In the rows, 128 means zero.
Each path below is one point turned by a fixed rotation once a step. After each direction that follows a path, write how fast that rotation turns it, in degrees per step (0 if it stays still).
Each turn is a multiple of 5 degrees from 10 to 175, or 0.
Each row of a path follows its step; steps can be skipped.
path 1
step 2: [126 135 134 124 117 126 127 121 123 128 126 130 129 127 126 123 130 133
 125 133 127 126 139 137 128 129 120 121 123 132 123 110 120 135 119 135
 132 130 115 132 129 132 121 129 140 128 139 120 127 130 120 135 131 127
 127 138 127 123 127 120 134 118 131 134 117 116 111 125 120]
step 5: [130 132 141 131 120 136 135 117 122 114 123 122 126 122 128 137 128 123
 118 130 125 133 120 129 131 127 127 133 133 129 122 131 119 138 137 136
 118 115 124 117 132 134 126 121 121 130 128 131 130 127 128 131 133 127
 120 136 130 120 119 124 128 134 140 127 135 121 124 119 112]
step 6: [129 128 136 136 125 141 127 127 122 125 127 130 133 127 133 119 123 134
 122 128 123 139 123 131 126 119 123 128 107 124 134 125 132 129 129 125
 130 127 121 122 133 124 114 123 136 129 117 126 128 131 119 140 137 123
 136 136 138 129 127 129 127 132 145 132 140 138 121 124 124]
step 8: [131 133 136 133 125 137 129 121 126 120 121 124 127 128 127 136 134 137
 131 131 126 133 131 130 113 124 119 131 118 117 132 121 125 120 135 117
 131 138 123 126 125 125 123 128 127 135 121 121 129 133 130 126 117 120
 128 123 136 127 131 126 132 134 128 118 126 117 124 103 128]
step 9: [138 132 142 130 131 133 128 120 128 132 130 123 116 120 141 137 132 131
 125 120 128 128 133 126 121 128 121 140 125 113 124 122 128 123 129 134
 129 127 131 113 130 136 120 135 132 121 131 132 132 132 138 130 130 125
 127 147 134 137 135 136 124 120 126 124 131 121 121 125 134]
step 12: [136 130 134 113 125 134 122 126 126 124 132 124 133 134 124 126 131 139
 131 130 136 130 117 135 123 129 134 119 124 130 136 103 119 125 124 123
 127 123 127 118 125 130 123 134 126 129 134 141 134 132 134 132 130 119
 122 125 129 138 132 117 133 123 127 131 137 122 116 127 123]
step 14: [135 124 131 124 120 136 134 127 126 126 127 137 128 121 135 130 134 125
 121 122 131 128 126 134 120 117 121 137 112 127 131 117 122 139 126 127
 133 121 125 121 130 121 118 133 139 126 133 132 132 124 124 124 134 124
 116 135 129 140 124 126 138 122 120 117 138 144 131 123 133]
step 17: [128 130 141 130 132 135 125 127 126 124 126 131 119 122 125 132 139 128
 131 114 122 126 133 118 133 125 133 132 122 129 116 112 127 123 125 117
 126 122 127 128 114 130 114 122 129 116 136 129 131 125 132 142 130 130
 122 125 126 137 127 123 130 124 128 130 137 111 122 132 130]
[130 127 130 128 128 129 129 130 127 124 127 129 127 130 130 131 130 128
 129 129 127 127 128 125 130 128 129 126 131 125 130 130 126 128 130 129
 132 130 129 125 129 127 128 127 129 127 129 128 127 127 130 130 130 129
 129 127 126 130 128 128 130 128 129 128 126 127 127 128 127] | 90
[127 128 130 130 126 128 128 127 128 132 124 130 131 128 129 126 128 126
 127 127 124 128 130 132 128 129 128 127 128 130 130 131 127 129 126 127
 127 128 130 125 129 127 127 129 129 129 126 129 128 128 130 128 128 127
 129 128 127 126 129 128 129 126 128 129 128 128 127 131 126] | 80
[128 127 127 129 127 127 128 130 129 127 128 129 129 127 125 130 129 127
 127 128 127 131 127 129 130 127 127 130 127 128 127 126 132 132 128 127
 131 127 130 126 126 130 126 126 128 128 128 130 126 127 127 128 127 127
 129 126 129 127 125 131 127 128 130 126 127 127 130 129 126] | 35
path 2
step 2: [120 130 123 127 117 131 124 134 120 128 127 118 130 131 113 125 118 134
 138 126 130 127 121 131 124 134 119 136 136 131 126 132 133 127 135 120
 126 130 138 113 122 119 130 136 129 127 127 128 138 128 129 131 130 118
 124 135 115 120 137 127 131 125 133 131 131 131 121 124 118]
step 4: [109 136 120 122 131 131 128 120 127 120 126 122 133 122 129 130 131 128
 136 129 125 122 133 127 119 136 129 134 121 133 125 125 133 123 133 120
 133 134 124 129 120 130 129 130 130 129 125 128 128 128 122 128 122 123
 130 149 142 132 124 125 129 130 136 131 114 127 118 131 115]
step 5: [135 125 122 131 134 121 139 126 134 128 134 123 122 133 138 129 120 137
 125 132 120 129 122 130 128 135 124 128 121 128 118 133 132 133 135 139
 135 121 135 136 127 134 116 120 129 135 123 132 134 125 127 122 119 115
 132 122 122 131 123 126 118 126 120 124 128 119 125 114 125]
step 7: [118 119 128 135 129 126 115 125 133 123 124 129 125 130 133 125 126 139
 114 121 133 115 122 140 127 135 130 128 136 124 129 121 129 132 127 120
 131 123 125 137 120 129 119 127 128 127 132 135 123 132 132 123 136 120
 137 117 123 131 129 124 124 116 125 132 139 126 125 125 117]
step 8: [121 131 128 115 134 133 118 133 135 139 128 127 117 135 129 130 123 124
 127 128 131 118 118 125 134 129 129 134 126 134 124 125 130 134 135 127
 123 133 128 109 130 128 129 130 129 116 137 123 135 118 134 138 128 128
 132 135 128 130 122 126 140 126 119 123 121 128 118 122 134]
step 11: [130 126 129 128 121 127 121 124 126 118 131 115 135 132 121 116 121 129
 123 127 124 136 123 126 126 123 131 120 131 130 117 126 122 136 129 117
 134 127 143 115 121 126 133 124 117 128 123 132 129 133 125 127 119 121
 125 131 124 130 131 134 111 128 124 124 130 120 121 121 119]
step 12: [117 124 138 121 127 132 132 137 120 126 124 131 123 120 132 138 125 126
 128 126 130 119 128 129 117 131 128 139 129 120 133 120 126 127 130 134
 124 114 137 136 135 124 129 122 118 122 140 124 131 130 131 116 122 123
 118 137 121 124 128 131 135 132 131 130 124 115 122 121 124]
step 13: [127 133 120 126 139 116 124 118 128 123 129 136 136 135 125 129 125 131
 129 128 130 126 131 139 122 137 135 126 132 128 127 128 118 147 129 130
 135 127 122 124 118 123 130 119 127 132 132 127 126 130 131 127 134 124
 137 137 134 132 122 126 122 121 132 121 111 126 119 132 118]
[130 128 126 129 128 126 126 129 130 128 127 129 130 130 127 126 126 126
 129 125 128 128 129 125 130 124 129 129 126 130 130 130 124 128 128 127
 128 127 126 126 130 127 126 125 129 129 128 130 128 127 127 129 130 128
 128 129 128 127 125 127 127 128 127 126 127 126 127 124 129] | 140
[129 126 128 130 131 130 129 128 128 129 130 131 125 126 126 127 126 130
 128 127 131 129 126 130 129 129 126 127 126 129 128 125 127 127 128 129
 126 129 127 129 127 128 128 126 130 128 127 128 128 128 127 127 130 128
 127 127 130 131 125 124 127 127 128 127 127 125 126 130 128] | 45
[129 128 127 127 129 126 127 129 125 128 129 128 127 130 125 129 127 128
 129 130 129 128 129 133 128 129 128 130 129 128 129 130 126 125 126 133
 125 125 129 127 129 127 127 127 127 129 129 129 129 126 125 126 128 130
 129 130 128 126 129 129 128 127 127 127 129 128 130 129 127] | 110
[128 126 128 130 126 130 130 128 126 129 128 128 127 128 127 127 125 127
 128 128 127 131 129 129 128 128 131 127 130 129 128 131 130 127 128 128
 130 131 127 127 127 128 127 125 128 128 126 128 128 131 127 126 132 126
 125 127 126 129 129 129 129 130 124 129 130 128 130 128 127] | 80
